128 stands for zero in the data rows.
Some points, one per row:
[160, 130, 115, 117, 153, 105, 161, 172, 106, 110, 122, 126, 107, 129, 111, 137, 120]
[143, 141, 110, 195, 115, 152, 108, 123, 162, 208, 180, 092, 100, 161, 103, 105, 147]
[103, 104, 117, 114, 114, 168, 107, 104, 120, 119, 110, 108, 156, 140, 179, 165, 134]
[107, 137, 163, 128, 127, 135, 117, 101, 113, 160, 138, 108, 098, 145, 123, 107, 126]
[140, 128, 111, 111, 130, 096, 142, 147, 106, 103, 106, 093, 099, 121, 123, 121, 113]
[115, 179, 156, 125, 083, 204, 143, 100, 100, 147, 151, 123, 183, 171, 171, 176, 141]
[129, 119, 123, 133, 084, 116, 113, 118, 108, 103, 115, 114, 100, 110, 138, 134, 103]
[130, 110, 158, 160, 177, 211, 156, 130, 191, 144, 098, 148, 169, 101, 155, 136, 133]
[145, 110, 108, 108, 160, 146, 133, 125, 136, 150, 117, 149, 171, 140, 126, 161, 116]
[130, 111, 116, 177, 105, 155, 174, 127, 128, 124, 129, 174, 166, 156, 111, 137, 120]
[156, 157, 175, 171, 168, 174, 105, 121, 169, 173, 147, 102, 198, 135, 145, 142, 119]
[122, 120, 131, 128, 098, 143, 110, 126, 100, 103, 101, 100, 103, 117, 174, 156, 119]
[106, 132, 133, 127, 109, 128, 117, 111, 128, 110, 116, 099, 123, 123, 149, 121, 107]
[089, 109, 192, 102, 093, 131, 108, 109, 142, 142, 140, 140, 141, 166, 188, 123, 138]
[133, 132, 120, 138, 100, 122, 146, 124, 101, 110, 108, 118, 115, 107, 125, 111, 106]
[119, 097, 129, 104, 092, 107, 156, 136, 099, 111, 103, 131, 097, 136, 095, 115, 123]
[185, 185, 137, 117, 206, 124, 175, 167, 176, 129, 129, 215, 140, 111, 096, 109, 162]
[132, 120, 137, 103, 113, 144, 103, 095, 151, 115, 156, 127, 123, 102, 139, 111, 108]
[125, 112, 133, 096, 145, 105, 116, 124, 130, 125, 098, 112, 115, 106, 101, 165, 113]
[095, 111, 144, 131, 094, 101, 142, 138, 126, 153, 105, 116, 101, 120, 096, 110, 115]
[139, 125, 123, 097, 160, 136, 143, 142, 111, 163, 100, 132, 110, 119, 129, 133, 104]
[117, 115, 120, 100, 119, 131, 117, 139, 122, 151, 113, 109, 167, 117, 106, 160, 136]
[100, 105, 128, 131, 117, 156, 120, 106, 098, 152, 177, 111, 131, 142, 172, 164, 181]
[139, 145, 122, 114, 207, 150, 122, 109, 098, 120, 134, 158, 099, 134, 143, 110, 112]
[148, 172, 111, 100, 170, 159, 141, 108, 111, 108, 127, 192, 122, 116, 118, 109, 132]
[127, 116, 137, 106, 112, 112, 124, 129, 110, 122, 109, 142, 149, 102, 101, 144, 119]
[159, 147, 106, 137, 099, 099, 151, 095, 108, 122, 161, 122, 098, 129, 103, 115, 135]
[132, 137, 112, 138, 139, 102, 132, 148, 137, 099, 140, 114, 096, 105, 114, 103, 125]
Here are 10 more points, each followed by its number:
[141, 102, 126, 121, 094, 117, 134, 144, 129, 126, 162, 139, 140, 119, 119, 102, 161] 0
[089, 098, 121, 182, 100, 124, 098, 101, 181, 137, 163, 120, 131, 145, 102, 108, 128] 1
[093, 126, 105, 143, 085, 156, 115, 101, 097, 104, 179, 119, 125, 136, 122, 153, 112] 2
[121, 098, 158, 126, 117, 106, 097, 090, 117, 144, 150, 103, 127, 167, 154, 116, 127] 3
[133, 132, 162, 129, 171, 121, 116, 176, 176, 164, 116, 112, 126, 125, 116, 154, 160] 4
[133, 134, 162, 116, 087, 107, 113, 113, 100, 132, 131, 099, 102, 157, 145, 104, 105] 5
[160, 114, 133, 109, 189, 121, 119, 156, 099, 184, 135, 122, 127, 136, 111, 104, 107] 6
[099, 126, 117, 099, 127, 160, 150, 153, 112, 112, 132, 153, 152, 164, 135, 130, 106] 7
[135, 144, 115, 114, 179, 105, 112, 124, 097, 116, 116, 136, 136, 126, 116, 125, 104] 8
[185, 176, 138, 096, 168, 109, 149, 147, 099, 214, 126, 134, 108, 108, 113, 141, 112] 9
Which two of these numbered points are nearest to each point below, looking only along the 3 directions in which the first points spread most? Their numbers follow each, nearest first.
[144, 107, 146, 114, 151, 099, 120, 116, 163, 160, 118, 131, 134, 101, 099, 136, 138] > 6 4
[121, 137, 145, 121, 101, 100, 110, 136, 151, 121, 146, 149, 103, 144, 132, 116, 115] > 0 5
[176, 161, 161, 161, 110, 105, 188, 143, 163, 129, 110, 132, 156, 136, 113, 114, 116] > 6 9
[101, 113, 108, 122, 112, 136, 129, 107, 097, 107, 097, 102, 117, 114, 160, 147, 126] > 2 5
[101, 112, 128, 170, 099, 152, 102, 102, 189, 122, 182, 118, 111, 157, 105, 120, 165] > 1 3
[149, 124, 183, 157, 163, 176, 133, 167, 214, 185, 097, 166, 198, 131, 127, 109, 155] > 4 6
[127, 130, 115, 201, 097, 120, 134, 129, 120, 153, 214, 119, 109, 135, 101, 122, 136] > 1 0
[194, 182, 168, 132, 232, 123, 177, 214, 183, 110, 119, 225, 114, 108, 112, 106, 167] > 9 6
[121, 169, 153, 126, 103, 119, 153, 125, 117, 113, 170, 149, 097, 137, 127, 110, 119] > 0 6
[105, 126, 131, 134, 096, 105, 117, 119, 121, 100, 136, 109, 099, 144, 141, 131, 105] > 5 2
[141, 171, 149, 150, 155, 113, 125, 135, 183, 159, 142, 134, 182, 150, 106, 170, 170] > 4 6
[156, 101, 121, 120, 112, 118, 115, 085, 151, 099, 169, 126, 112, 109, 112, 122, 099] > 0 5
[155, 161, 131, 159, 154, 119, 117, 167, 167, 149, 124, 112, 147, 128, 126, 156, 149] > 4 6
[162, 151, 161, 160, 172, 137, 133, 219, 202, 191, 144, 107, 209, 117, 100, 202, 175] > 4 6
[164, 127, 106, 151, 138, 173, 147, 167, 095, 158, 096, 202, 167, 147, 111, 162, 106] > 4 7
[123, 100, 114, 116, 082, 099, 166, 137, 106, 105, 102, 180, 124, 112, 106, 131, 126] > 8 7
[116, 130, 117, 119, 093, 106, 112, 089, 100, 113, 131, 113, 103, 106, 152, 110, 099] > 5 2
[113, 108, 142, 134, 149, 112, 129, 094, 134, 114, 135, 093, 116, 134, 196, 129, 155] > 2 3
[141, 157, 114, 151, 115, 105, 125, 082, 153, 181, 130, 094, 127, 130, 098, 129, 127] > 1 0
